These are runs of 4 systems, one row a step. Runs of the same system follow the same rule from any start.
(in the rows, 128 means zero)
K201, run 1:
[[197 107 111 128  96  72 167 124 166 174 106 124 128 122 125 144 167 107
  101  64  93  50 181 131  95 116 133 141 120 120  66 103]
 [198 116  93 159 106 107 179 116 156 179 111 115 127 126 126 147 179  99
  105  73  92  49 167 123 108 126 176 153 112 119  69 100]
 [192 130  96 192 117 157 185 115 134 171 103 111 122 123 117 144 172  99
  121  99  91  66 142 122 123 134 204 164  98 120  89  95]
 [171 135  95 211 126 194 180 117 112 156 104  97 111 124  93 134 147  89
  136 135 107  90 110 123 137 141 215 179  80 123 121 103]
 [158 142 102 203 138 217 152 112 105 136  94  93 116 119  80 128 111  92
  146 175 123 110  86 131 144 150 205 180  71 128 158 116]
 [111 157 124 167 146 230 131 102 114 107 114  89 131 118  83 120  72 120
  165 206 146 159  61 137 155 152 168 152  87 130 190 154]]
K821, run 2, 6 rows:
[[154 123 133 107 125  84 120 138 171 145 116 123 127 136 130 137 144 124
  123 113 135  85 179 140 103 129 102 131 120 129  90 124]
 [164 113 129 110 119  74 136 136 151 156 118 141 123 126 137 146 151 124
  114  83 112  87 169 127  95 115 118 128 133 126  93 114]
 [162 112 126 121 116  72 142 130 125 154 128 148 122 119 148 150 155 130
  104  71  96  96 146 108  97 107 139 134 147 123  99 109]
 [150 111 116 123 118  79 145 118 100 152 128 156 122 116 146 159 152 128
  106  68  84 103 122  95 108 110 159 127 145 127 124 111]
 [135 119 116 139 128  97 147 121  82 146 127 155 123 117 141 167 142 126
  118  84  90 119  94  86 115 104 175 128 145 123 139 118]
 [121 134 114 154 142 123 139 114  82 137 125 158 118 124 138 154 131 125
  132 114  99 140  75  87 123 115 190 132 137 132 161 117]]
K520, run 3:
[[211 112  99 162  98  98 189 123 118 181 115 136 121 108 135 152 181 111
   99  53  67  59 145 110 100 116 202 158 127 122  73  93]
 [218  98  98 127  72  98 197  92 150 177  98 102 148 100 110 134 138 106
   96  62  81  41 158 138  99 129 142 146 109 122  72 110]
 [216 103 116 105  77 107 176  99 168 161 120  86 162  95 102 109 120 114
  101  87 104  66 179 159 105 145  89 129 115 126  69 126]
 [192 118 134  93  89 134 150 102 182 140 129  78 159 100 105  76 104 119
  112 128 137 104 182 183 112 159  51 119 118 133  71 129]
 [137 145 143  97 101 163 113 105 183 121 133  82 155 111 108  61  86 130
  132 172 162 144 181 184 122 174  35 110 112 132 105 133]
 [ 95 160 147  96 123 186  88  97 183 102 138  85 147 122 111  73  81 138
  148 201 173 172 151 178 128 174  45 109 112 124 135 149]]
K561, run 4, 6 rows:
[[187 126 111 151 106 159 162 102 156 150 111  87 136 116  98 104 125 103
  126 132 124  89 154 157 123 154 125 148  92 125  95 120]
 [163 134 122 144 113 179 146 117 157 132 114  84 134 118  94  95 117 108
  135 158 140 107 154 166 135 165 110 150  84 126 101 120]
 [137 138 133 133 118 187 123 123 157 121 117  88 135 124  99  93 107 116
  144 188 159 131 141 169 133 161 109 147  96 131 121 133]
 [107 156 137 119 129 173 106 116 157 114 128 100 131 136 106  97  95 124
  145 192 163 151 127 155 134 157 100 123 113 132 144 145]
 [ 75 153 135 115 134 157  97 125 144 107 124 114 130 142 119 112  95 132
  144 186 171 160 118 147 137 146 106 108 126 137 157 146]
 [ 68 155 136 112 143 130  91 136 125 109 128 147 122 149 135 122 113 133
  144 168 158 164 116 130 133 130 112 104 138 139 159 136]]

Which system made each of these runs?
run 5:
[[126 111 118 101 105  28 141 131  96 160 128 188 122 126 165 168 160 128
   99  53  81 104 120  83 101  85 158 102 166 135 124 112]
 [146 106 123 102 116  16 138 149 123 165 134 178 112 132 167 156 185 125
   89  43  92  88 171 102  89  90 127 114 166 127  85  95]
 [165 108 129  96 111  33 133 146 179 165 115 152 117 136 147 144 183 122
  101  63 114  63 211 130  86 108  99 125 137 123  62 101]
 [161 123 134  99 132  75 121 135 210 153 117 123 122 146 137 129 175 122
  113 104 148  68 235 159  98 140  75 129 112 120  54 103]
 [143 143 140 131 141 142 110 135 198 134 127  92 113 149 130  87 161 118
  132 155 170 103 231 175 125 167  62 133  99 122  57 102]]
	K520
run 6, 5 rows:
[[138 143 112 180 131 207 145 107 103 123 107 100 122 111  89 123  94 103
  153 175 122 129  73 131 141 141 185 161  86 126 172 130]
 [119 148 115 142 105 211 147  87 103 113 120  95 154 100  89 102  58 119
  141 184 131 162  49 136 147 148 155 128 108 138 182 162]
 [117 137 124 104  90 179 141  84 111 110 120 102 163  93  85  92  39 125
  141 177 135 164  58 142 135 146 113 113 125 139 182 175]
 [112 129 133  70  87 143 125  90 113 106 127 110 162  91  92  83  43 130
  127 158 139 163  74 144 131 139  68  95 134 143 172 177]
 [107 121 145  42  99  91 113 113 137 107 130 126 165 101 113 100  60 138
  118 144 149 153 106 149 116 127  43  74 148 143 155 171]]
	K561
run 7, 5 rows:
[[157 111 124 135 134  66 139 158 113 158 126 168 110 131 151 165 182 125
  109  67  94  92 146 100 107  99 164 139 146 130  98  98]
 [170 108 116 155 129  92 155 139 103 163 120 153 108 121 140 162 170 116
  111  68  78  84 125  98 109 101 188 154 133 124 103 100]
 [185 113 112 169 123 132 167 124  99 155 118 133 120  98 124 153 151 109
  115  86  82  94 105 105 111 117 195 166 120 126 113 107]
 [185 123 105 170 110 169 173 109  96 150 109 109 126  93  99 132 116  95
  129 123  86  98  94 117 122 126 194 169  97 125 137 113]
 [169 130 110 161 103 200 170  94 110 137 101  83 144  99  74 108  84  97
  133 158 120 118  75 140 137 149 171 153  90 133 158 140]]
	K201
run 8, 5 rows:
[[136 118 130  81  98  93 134 110 108 128 141 141 153  96 130 130  95 145
  107 103 112 145  94 119 114 118 111  93 161 139 140 148]
 [113 125 136  90 125  81 117 124  92 119 143 165 139 108 138 146 110 139
  116 105 110 155  85 103 113 109 125 100 169 146 155 136]
 [ 92 137 133 108 147  88 105 137  82 120 128 178 120 126 147 160 119 136
  128 121 118 158  78  91 115 103 152 109 159 140 172 134]
 [ 69 150 121 143 165 109  98 140  80 121 129 178  99 147 150 159 132 134
  141 132 132 163  82  92 126 105 170 122 148 139 178 120]
 [ 63 158 122 170 176 142  94 144  88 116 125 169  81 157 147 156 149 130
  149 151 140 167  90  97 137 122 178 137 120 131 166 109]]
	K821
run 9:
[[152 115 119  93  92  85 151 104 128 144 128 135 149 102 128 132 114 130
  109  87  94 112 124 121 103 118 114 103 149 130 117 132]
 [144 122 128  81  92  79 141 106 152 142 131 134 159 111 131 131 115 129
  106  99 119 106 139 136 103 123  95  91 150 136 112 140]
 [132 132 132  78 109  86 122 119 175 142 129 124 152 131 129 126 120 136
  115 119 142 105 161 146 104 130  78  93 146 133 103 141]
 [117 146 140  87 125 109 106 128 179 124 125 121 135 141 128 112 125 128
  126 146 164 121 173 156 108 141  75 106 127 136 100 138]
 [107 147 143 110 140 139  95 140 182 117 124 115 126 153 124 102 126 125
  140 174 172 127 175 166 122 150  82 119 118 131 108 125]]
	K520
